One vector is turned by the same rotation once a step. Each row is the vector after some number of steps, and that number follows the row.
The counts run from 0 to 577.
[ 0.74 -0.74  3.74 -0.29  1.95  0.45  1.58  3.01 -1.32  0.29  4.26 -0.21
 -2.16 -1.73  2.57 -0.95 -1.75 -3.49  0.47  2.19  1.55  1.04  0.63 -0.30
 -1.24  1.43 -1.82 -0.22 -2.20  1.02 -1.45 -2.85  0.48 -3.08  1.97  2.00
 -2.17 -1.32  2.27  0.08 -2.16  0.54 -0.86 -0.90]
438
[-0.85 -0.70  2.18  1.42  2.04  1.01  0.89 -2.00 -1.80 -2.65  2.14 -0.79
 -0.10 -2.36  1.67  1.21 -0.57 -2.79  3.49  4.01 -0.63  0.76  1.01 -0.12
  0.82 -0.15 -1.79 -2.97 -0.39 -1.83  2.08 -2.78  0.51 -1.16  1.64  0.71
 -4.16 -3.23  1.82 -1.52 -0.10 -2.33 -0.63 -0.47]
64
[ 0.17  3.01  2.86  2.75  1.71  2.78  2.54 -2.45 -3.07 -0.70  3.76 -0.28
 -1.07 -1.33  0.80 -0.16  0.45  0.40  0.71 -0.74  1.26 -0.55  0.00 -0.03
 -0.23  0.93 -0.72  1.83 -4.52 -1.09  0.12 -0.88  1.10 -0.09 -0.96  2.40
 -2.06 -0.80  0.62 -2.85 -3.51 -1.14  0.05 -1.21]
209
[ 0.66  0.23  4.58  0.57 -2.17  2.29  1.75 -4.34 -1.64 -0.75  3.02  0.00
 -1.88 -0.48  1.00 -1.87 -4.24 -3.37  0.58  1.95 -1.70  1.88 -1.92 -1.65
 -1.02  0.20  0.14 -0.06  0.61 -1.64 -0.38  1.53  0.23 -0.51  0.52  0.46
 -1.23 -2.01  1.65 -0.96 -1.03 -1.61 -1.79  0.86]
259
[-0.85 -1.78  3.37  3.92  1.66  2.75  1.62  0.51  0.15  1.18  2.86  0.28
 -0.24 -0.04 -2.83 -0.25 -2.79 -0.19  1.83  3.42 -0.82  1.20 -0.13 -1.98
 -0.40 -0.65 -1.23 -0.69  1.29 -2.56  1.31  0.60 -0.03 -3.36 -2.59 -1.02
 -1.67 -0.06  0.48 -0.19  0.93  0.24 -2.71 -2.37]
575
[ 0.49  0.17  3.69  0.09  1.25  2.77  0.85  2.02 -0.34 -1.45  2.44  0.04
 -0.77 -2.09  1.10 -2.40 -2.39 -3.90  3.76  2.26 -1.43  1.10  0.05 -2.03
  0.44  1.83 -1.41 -0.28  0.54 -1.03 -1.41 -2.59  1.45 -2.98  0.08  1.03
 -0.79 -1.88  1.70 -1.58 -2.35  1.79  0.42 -0.58]
320
[ 0.31  1.35  3.50  3.10 -0.09  2.73  2.83 -0.52 -2.79 -0.34  2.65  0.08
 -0.28 -1.76  0.03  0.96 -3.79  1.04 -0.99  2.52 -1.10 -0.02  0.05 -0.62
 -3.21 -1.30 -2.43  0.67 -3.63 -2.25  0.51  0.01  1.53 -0.26 -0.34 -0.28
  0.74 -2.19  1.29 -1.36 -2.31 -0.53 -1.43  0.28]
45
[-0.84 -0.02  3.31  1.64  1.14  0.77  0.79  1.73 -1.58  1.22  4.25  1.12
 -0.80 -2.85  0.82 -1.19 -2.22 -2.62 -0.58  1.58 -1.01 -0.74  1.53 -1.13
  0.32 -0.39 -3.03  0.23 -4.79 -1.04 -0.11 -1.25  0.88 -1.25 -0.91  0.58
 -2.43 -1.53  3.15  0.91 -0.97  1.89 -0.85 -0.44]
48
[ 0.73  1.48  2.74  3.69  3.00  1.43  3.59  1.45 -0.56  0.35  4.27 -1.83
 -1.47 -0.67  0.09 -2.91 -0.11 -1.54  0.11 -0.18  0.91  1.74  0.77 -0.02
 -0.96 -0.07 -0.34  0.69 -3.23 -0.13 -3.53 -1.35  0.72 -1.57 -0.92 -0.02
 -2.49 -0.23  1.16 -0.37 -2.22  1.64 -1.42 -3.61]
37
[-0.54  1.33  4.13  0.61  0.27  2.18  1.14 -3.41 -0.56  1.20  4.21 -1.67
 -1.76  0.97  0.57 -1.20 -1.74 -0.87  1.57 -1.95 -1.65 -0.77 -2.64 -1.70
  1.89  0.65 -1.08 -0.02 -2.30 -0.31 -2.15  0.00 -0.21 -1.04  0.63  2.22
 -1.70  1.17  1.85 -2.00  0.14 -1.16 -5.14 -0.93]
256
[-1.22 -1.02  2.88  3.32  1.29  1.27 -0.39  0.44 -2.96  1.98  3.35 -0.71
  0.09 -1.69 -1.10  1.42 -5.66 -1.26 -1.11  3.53 -0.43 -0.45  1.73 -0.85
 -0.20 -2.82 -1.24  0.55 -1.28 -1.05  0.38 -0.41  0.31 -2.40 -0.83  0.33
  0.85 -1.68  2.36  0.85  0.82 -0.33 -2.70 -2.43]
175
[ 0.24  2.94  2.97  3.82  1.86 -0.25  2.06 -0.09  0.46  1.42  5.72  1.78
 -0.45 -0.33  0.38 -0.56  0.48 -2.36  0.01  1.22  1.45  1.31  0.67  0.97
  1.97 -0.14 -0.67  1.19 -3.91  0.55 -0.23  0.23 -0.10 -1.98 -2.14  0.11
 -0.33 -1.06  3.48 -2.01 -0.39 -0.03 -2.58 -0.88]
167
[ 0.10 -1.02  3.61  3.60  1.00  1.44  2.08 -0.04 -0.70  1.05  2.50 -2.88
 -3.17  0.51 -1.44 -0.68 -2.87 -1.65 -1.16  2.35  1.02  0.34  0.61 -0.74
 -1.50  0.07 -1.47  0.54 -0.85  1.45  0.15  1.49  2.40 -1.76  0.03  3.17
  0.37  0.25 -0.30  0.13 -0.05 -0.86 -5.14 -0.18]
98
[ 0.20  2.93  2.15  1.95  2.35  2.23  0.53 -4.77 -0.69 -1.48  1.72 -2.98
 -1.37  0.45 -0.59 -2.48 -2.17 -3.21  1.11 -0.18 -0.63 -0.06 -0.35 -0.04
  1.19 -0.29  1.15 -0.62 -1.97 -0.35 -3.13 -0.70  1.47 -1.25  0.54  0.41
 -0.75 -0.06  1.14 -1.18 -2.59 -0.61 -3.68 -3.16]
83
[ 1.27 -0.05  4.03 -0.60  1.56  0.17  2.42  2.49  0.40  0.07  4.43 -0.71
 -1.68 -0.53  2.71 -0.62 -0.42 -1.99  1.28  1.37  1.93  0.95 -1.22 -0.05
 -0.21  1.48 -3.33 -0.09 -2.95  1.59 -1.29 -2.54  0.52 -2.03  0.87  2.84
 -1.21 -0.42  2.48 -2.05 -1.63  0.48 -1.48  0.46]
439
[-1.79  1.78  0.68  2.36  1.81  2.58 -0.25 -2.84  0.41 -0.71  0.85  0.49
 -0.82  0.27 -2.38 -1.16 -1.91 -1.64  0.83  1.92 -1.75  0.08 -0.49 -0.76
 -0.06 -1.87 -0.73 -0.42 -2.45 -4.79 -2.28 -2.61  2.74 -2.25 -0.84 -2.13
 -2.37 -1.74  1.81 -0.49 -0.74  1.54 -3.74 -1.19]
288
[-2.05  0.32  1.33  1.71 -0.99  0.83  1.28 -3.53 -1.36 -0.99  3.43 -0.87
  0.35 -2.63  2.26 -0.79 -2.72 -1.96  0.50  3.15 -1.48  0.56  0.30  0.23
  0.58 -3.26 -1.35  0.02 -1.22 -2.52  1.38 -0.48  1.97  0.29 -1.11 -0.49
 -1.85 -3.90  1.98 -2.94 -1.23 -1.19 -0.12 -1.44]
464
[-2.38  0.91  2.78  1.23  0.66  1.96 -0.47  0.82 -0.12  0.48  3.42  0.58
  1.11 -0.18  0.94 -2.78 -0.54 -2.21  2.40  3.10 -0.29 -0.67 -1.22 -0.05
  1.93 -0.59 -0.29  0.67  0.36 -1.81 -0.39 -3.48  0.44 -1.73 -1.33  0.70
 -2.40 -1.51  3.20 -3.79 -2.76  1.79  0.57 -2.10]
536
[-2.30  0.77  2.82  0.97  0.36 -2.24  3.22  0.64  0.36 -0.55  3.16 -0.17
 -1.75 -3.13  1.68 -2.39  0.50 -3.91  0.36  2.59  1.06  0.49  1.88  1.49
  0.51 -1.78 -2.61  0.38 -3.27  1.50  0.08 -2.29  1.91 -1.40  0.39  1.34
 -0.83 -1.69  2.88 -1.16 -1.39 -0.11 -2.86 -0.49]
223
[ 0.11 -1.13  1.48  4.96  3.13  1.58  2.26  0.71  0.58  1.13  5.49 -1.71
 -2.42 -0.66  0.32  1.14 -0.13 -1.08  0.44  1.86  1.09  1.37  1.16 -0.32
  0.51  0.49 -2.54 -1.14 -1.43 -1.89  1.76 -1.08  1.47 -2.82 -0.89  1.40
 -4.12 -0.18 -0.53 -1.05  2.04 -1.09 -1.75 -0.49]
109
[-1.73  1.30  0.77  2.10  2.12  1.04  1.73  0.30 -0.54 -1.14  3.30 -2.69
  2.28 -0.43  1.33 -1.44 -0.30 -0.05  3.12  4.09  1.94  1.71 -0.56  0.16
  1.76 -2.81 -1.36 -0.88 -0.24 -0.06  0.30 -2.73  0.64 -1.17 -1.34  1.52
 -0.26 -1.78  2.40 -4.89 -0.36 -0.34 -1.12 -2.20]
409
[-0.14  0.10  3.68  1.38  1.24 -0.84  2.80 -0.74 -0.27 -2.33  1.40  0.14
  0.57 -2.20  0.16 -1.21  1.27 -2.90  3.42  3.75  1.81  0.31 -0.02 -1.11
  0.59  0.23 -3.28 -3.31 -0.18  0.18  1.04 -1.28  0.87 -1.54  0.83  1.24
 -1.80 -1.23  1.92 -1.32 -0.81 -1.10 -3.97  0.34]
398
[ 1.21  0.63  2.10  3.22  1.54  2.57  0.90 -1.95 -2.77 -0.04  4.87 -1.86
 -1.29 -0.59  2.68 -0.58 -2.06 -1.28 -0.32  1.81  0.85  1.14  0.92  1.20
  0.81  0.37 -0.18  2.96 -1.67 -0.10 -0.01  0.60  2.12 -0.97 -2.39  1.35
 -1.94 -2.12 -0.27 -1.91 -2.28  0.73  1.38 -2.76]
207
[-0.75  1.65  5.04  3.80  1.75  2.29 -0.11 -1.62 -1.92  0.44  2.34 -0.41
 -0.86  0.47 -2.20 -3.21 -2.10 -3.57 -0.46  1.43 -1.05 -1.35 -0.43 -0.23
  0.52  1.78 -0.31  0.19 -0.65 -0.26 -1.89 -0.14  0.00 -1.86 -0.52 -0.84
 -1.69  0.63  1.46  0.71 -3.50  1.20 -2.52 -2.70]
545
[-0.59 -0.29  2.00  2.49  2.64  0.16  1.75  2.82 -0.68  1.03  5.54  0.90
 -1.45 -2.84  0.62  0.96 -1.33 -3.14  0.27  3.03  0.50 -1.65  1.56 -1.61
  0.29  0.58 -3.19 -0.66 -1.18 -0.84  1.06 -2.25  0.89 -3.98 -0.01  1.06
 -1.19 -1.45  0.69 -0.65 -0.44  0.32 -0.11 -0.39]
566
[-1.58  0.02  4.72  0.99  0.57 -0.07  0.46 -2.26  0.04 -0.16  2.95  0.37
  1.41  0.51  1.08 -1.89 -0.58 -1.84  1.78  1.98 -1.02  0.31 -3.66 -0.40
  2.17  0.04 -1.67 -1.67 -2.35 -0.71 -0.98  0.16 -1.60 -0.51 -1.15 -1.16
 -3.52 -0.39  4.61 -1.11 -1.32  0.22 -3.80 -1.92]
126
[-0.57 -0.18  3.03  3.78  0.66  1.16  4.90 -0.52  1.39 -0.65  2.55 -0.75
  0.38 -0.23 -1.42 -0.38 -0.38  0.21  2.97  3.40 -0.03  1.61 -1.14 -1.47
 -2.09 -1.57 -2.52 -2.76  0.44 -1.65  0.86 -0.39  0.12 -1.70 -0.83 -0.78
 -1.58 -0.54  0.46 -2.96  0.66 -1.87 -3.34 -0.40]
573
[-1.22  0.28  2.42  1.77  2.43  0.76  2.91  0.81  1.42 -0.27  0.54  0.52
 -1.61  0.10 -1.64 -0.80 -2.47 -1.25  2.17  3.05 -0.71  2.89 -0.30 -1.09
 -0.82 -0.76 -0.82  0.08 -1.42 -1.98 -2.72 -0.78  1.82 -4.43 -0.13 -3.00
 -1.89 -0.75  1.59 -1.14 -0.04  0.29 -3.38 -2.34]
114
[ 0.10  2.58  2.85  2.42  1.06  1.73  2.48 -2.04 -2.64  1.03  5.21 -0.67
 -1.03 -0.29  1.60  0.24 -1.84 -0.27 -1.06  0.91  1.32  0.91 -1.04  1.14
 -0.76 -1.01  1.20  1.11 -2.53 -0.60 -0.11 -1.91 -1.82  0.63  1.24  1.77
 -0.96 -1.43  3.13 -2.84 -1.34 -3.24  0.52 -1.12]
424
[-0.63 -0.64  2.23 -0.39  1.77  1.48  1.43  0.49 -0.57 -1.89  2.14 -2.90
  0.14 -1.44  3.20 -0.06 -2.77 -2.65  3.72  3.32 -1.32  2.25 -0.77 -0.72
 -0.25 -0.17 -0.66 -1.46 -0.44 -0.62 -1.17 -3.27  1.25 -2.18  1.78  0.44
 -2.23 -1.49  2.32 -2.88 -1.95 -0.86  0.72 -1.43]
192
[ 0.65  1.39  2.14  2.48  0.98  1.82  0.20 -2.83 -2.57  0.90  5.39 -1.48
 -1.57 -0.63  2.39  0.08 -2.75 -2.68 -2.47  1.93  0.56  1.01 -0.24  1.75
  0.11 -1.12  1.49  0.70 -1.11 -0.78  0.51 -1.48 -0.93 -0.18  0.95  1.07
 -1.33 -1.67  2.30 -2.22 -0.94 -2.23  0.39 -0.52]
423
[-0.78  0.75  2.32  4.97  3.47  0.52  0.97 -1.10 -0.45  0.70  2.70 -0.02
 -1.85  0.45 -0.98  0.82  0.72 -1.58  0.58  4.62  2.21  1.33  1.21  0.87
  1.02  0.72 -1.27  0.69 -2.60 -0.12  0.32  1.16  2.40 -3.54 -2.62 -1.54
 -2.06 -1.07  0.06 -1.47 -1.78  0.23 -1.94 -1.89]
284
[ 0.47  0.18  3.34  3.13  0.55  3.17  1.70 -0.12 -3.75 -0.75  4.03 -3.11
  1.56 -1.27  1.22 -0.69 -3.75  0.86  0.05  0.07 -0.95 -0.66  0.21 -1.19
 -0.85 -1.17 -3.15 -0.46 -2.47 -0.56  0.76 -1.43  0.26  1.19  0.05  2.48
 -0.53 -1.57  0.70 -1.26 -1.71  0.78 -0.68 -2.34]
379
[-0.43  0.32  2.40  2.58 -0.85  1.20  1.23 -3.24 -1.70  1.89  4.10  2.35
 -1.85 -2.52  0.66 -0.38 -2.58 -2.41 -1.94  2.76  0.14 -2.47 -0.18  0.15
 -1.05 -0.97 -1.54  1.07 -2.04 -2.80  1.95 -0.29  2.69 -0.92 -0.14  0.46
 -1.73 -2.89 -0.63 -1.37 -1.57 -0.07 -0.80  1.73]
218
[ 0.98  0.13  1.46  2.58  1.55  0.46  1.53 -1.55 -2.04  0.57  5.73 -0.43
 -1.39 -2.90  2.92  2.66 -2.37 -1.37 -1.40  1.80  0.61  0.33  1.62  0.32
 -0.13 -0.54 -2.23  0.10 -4.65 -0.32  1.36  1.06  0.55 -1.53 -0.51  0.39
 -1.85 -1.77  1.11 -0.37 -0.77 -1.78 -0.87  0.01]
510
[ 0.70  1.36  4.08  2.20  2.92  0.16  1.12 -0.99 -1.46  0.88  5.26 -1.31
 -0.42 -1.41  2.05 -1.07 -1.65 -2.41  0.37  0.48 -0.12  0.27  0.23 -0.37
  1.81  0.98 -0.16  0.04 -2.36  1.29 -2.36 -0.12 -1.97 -2.10  0.58 -0.27
 -1.45  0.90  3.21  0.90 -2.11 -0.06 -1.34 -4.03]
253
[-1.07  1.83  2.53  2.22  3.65  1.37  2.00 -1.63 -2.21 -0.41  3.45  0.20
  0.64 -1.29 -0.62  1.01 -1.28  2.29  1.70 -0.36  0.07  0.73 -0.51 -0.32
  0.30 -0.93 -1.11 -0.38 -4.39 -2.47 -1.14 -1.67 -1.51 -1.25  1.09  0.15
 -3.34 -0.30  2.77 -0.15 -1.56 -1.34 -2.02 -4.92]
123
[-0.23  1.03  2.71  0.60  0.99  3.10  1.92 -2.48  0.17 -0.29  1.95 -0.98
 -0.93  0.20 -0.60 -3.06 -2.51 -1.24  2.09  0.85 -1.41  0.36 -2.45 -1.82
 -0.38  0.73  0.34  0.66 -0.45 -2.76 -3.65 -1.07  1.39 -3.08  0.28 -1.09
 -3.94  0.40  0.04 -2.08 -2.82  1.38 -1.79 -2.76]
201
[-2.05 -0.86  4.00 -0.57 -0.09 -0.44  0.77  0.72 -0.24  1.42  2.85  2.93
 -1.64 -1.35  0.73  1.96 -2.52 -2.24  1.46  4.50 -0.99 -0.06 -0.02  0.10
  0.85 -0.13 -1.64  1.63 -0.65  0.15  0.61 -0.34  2.10 -4.54 -0.48 -0.32
 -0.37 -2.00  2.65 -2.04 -0.95  0.59 -2.24 -1.30]
59
[ 0.34  0.82  3.71  2.07  3.13  2.16  0.99  0.76 -0.13 -0.99  1.16 -1.34
 -1.57  1.18 -2.86 -2.35 -1.81 -3.64  1.58  3.11  0.52  0.95 -0.40 -0.68
 -0.86  2.25  0.97 -0.58  0.08 -0.06 -3.61 -2.04  1.82 -4.40  0.73 -0.13
 -1.61  0.26  1.77 -0.26 -2.34  1.33 -2.72 -1.27]
27
[-0.01  1.37  4.77  2.04 -0.66  0.78  1.68 -2.34 -1.04 -0.87  1.92 -0.73
  0.27  0.41  0.19 -2.83 -1.83 -1.81 -0.28  3.26  1.05 -0.35 -2.27  0.01
  0.02 -1.32 -2.80 -0.36 -3.39  0.74 -1.06  1.01  2.58 -0.27 -0.25  1.47
  0.45 -0.63  0.85 -1.89 -1.96  1.28 -5.68  0.41]
214
